[[120 120 136 121]
 [143 140 116 128]
 [101 104 148 122]
 [105 105 145 124]
 [125 123 128 127]]
:
[[140 116]
 [104 148]]

[[130 117 156 127 129]
 [137 120 148 118 131]
 [147 126 149 125 131]
 [146 124 108 104 120]
 [123 124 111 132 130]]
:
[[120 148]
 [126 149]]

[[107 134 116 110]
 [126 109 127 122]
 [146 118 140 151]]
:
[[109 127]
 [118 140]]

[[139 111 104]
 [135 117 104]
 [133 144 123]
 [121 125 138]
 [121 143 135]]
:
[[117 104]
 [144 123]]

[[133 121 143 127 130]
 [129 142 143 134 129]
 [122 114 154 134 133]]
:
[[142 143]
 [114 154]]

[[108 122 120 125 154]
 [111 124 131 127 123]
 [101 106 133 149 153]
 [ 98 152 116 126 144]]
:
[[124 131]
 [106 133]]

[[111 147 139]
 [144 111 140]
 [147 117 135]
 [150 119 140]
 [133 118 143]]
:
[[111 140]
 [117 135]]

[[135 127 105]
 [107 130 113]
 [139 114 150]
 [118 152 124]
 [119 110 133]]
:
[[130 113]
 [114 150]]

[[141 131 126 135]
 [130 134 132 127]
 [148 135 131 150]
 [136 129 125 128]
 [138 129 128 138]]
:
[[134 132]
 [135 131]]
---
[[125 121 149 146 135 101 135 140 147]
 [132 130 125 127 128 125 126 129 127]
 [119 125 138 135 129 136 132 130 129]
 [112 119 156 145 132 138 143 137 136]
 [127 133 115 116 124 152 124 120 115]
 [142 135 109 115 127 121 124 123 122]]
:
[[112 119 156 145 132 138 143 137 136]
 [119 125 138 135 129 136 132 130 129]
 [125 121 149 146 135 101 135 140 147]
 [127 133 115 116 124 152 124 120 115]
 [132 130 125 127 128 125 126 129 127]
 [142 135 109 115 127 121 124 123 122]]

[[111 137 130 124]
 [134 138 113 144]
 [136 111 123 112]
 [121 102 141 120]
 [119 113 136 118]
 [141 137 125 114]]
:
[[111 137 130 124]
 [119 113 136 118]
 [121 102 141 120]
 [134 138 113 144]
 [136 111 123 112]
 [141 137 125 114]]

[[156 139 130 121 116 126]
 [118 139 140 127 134 131]]
:
[[118 139 140 127 134 131]
 [156 139 130 121 116 126]]

[[141 140 125 152 131 129 108 127 121 142 118 134 131 124 122 130]
 [135 122 123 141 138 117 123 118 125 139 125 133 129 110 126 131]
 [130 129 126 131 125 126 126 136 122 130 126 125 133 124 127 137]
 [121 132 131 126 133 135 130 127 117 121 134 120 132 127 140 133]
 [131 127 126 135 122 127 126 134 125 130 122 126 131 125 130 135]
 [127 133 125 125 130 131 126 125 127 129 127 123 130 125 134 126]]
:
[[121 132 131 126 133 135 130 127 117 121 134 120 132 127 140 133]
 [127 133 125 125 130 131 126 125 127 129 127 123 130 125 134 126]
 [130 129 126 131 125 126 126 136 122 130 126 125 133 124 127 137]
 [131 127 126 135 122 127 126 134 125 130 122 126 131 125 130 135]
 [135 122 123 141 138 117 123 118 125 139 125 133 129 110 126 131]
 [141 140 125 152 131 129 108 127 121 142 118 134 131 124 122 130]]

[[105 118 109 117 102 113 103 123]
 [109 121 111 120 105 114 104 125]
 [125 122 131 120 119 132 136 121]
 [118 118 120 120 117 124 124 121]
 [120 117 129 116 117 130 137 117]
 [131 131 124 134 132 127 123 131]]
:
[[105 118 109 117 102 113 103 123]
 [109 121 111 120 105 114 104 125]
 [118 118 120 120 117 124 124 121]
 [120 117 129 116 117 130 137 117]
 [125 122 131 120 119 132 136 121]
 [131 131 124 134 132 127 123 131]]

[[146 122]
 [147 129]
 [149 110]
 [ 98 126]
 [151 143]
 [142 157]]
:
[[ 98 126]
 [142 157]
 [146 122]
 [147 129]
 [149 110]
 [151 143]]
---
[[142 117 131 114]
 [151 127 113 153]
 [145 116 136 113]]
:
[114 113 116]

[[154 118 146 139]
 [126 130 125 118]
 [132 128 129 123]
 [149 142 130 110]
 [103 105 133 150]]
:
[139 125 128 149]

[[105 121 118 131]
 [155 128 144 138]]
:
[131 144]

[[143 133 141]
 [140 132 145]
 [139 135 140]
 [137 132 153]
 [143 137 147]]
:
[141 132 139]

[[119 133]
 [103 120]
 [146 128]
 [140 115]
 [113 113]]
:
[133 103]

[[139 154 125 111 143]
 [132 132 132 127 130]
 [139 153 130 113 144]]
:
[143 127 130]

[[136 142 103 106 104]
 [128 132 114 113 124]
 [118 118 113 116 123]
 [129 135 115 115 108]]
:
[104 113 113 135]

[[126 111 127 111 138]
 [129 100 124 112 103]
 [122 148 129 146 146]
 [126 118 125 129 130]
 [134 133 115 139 131]]
:
[138 112 129 118 134]
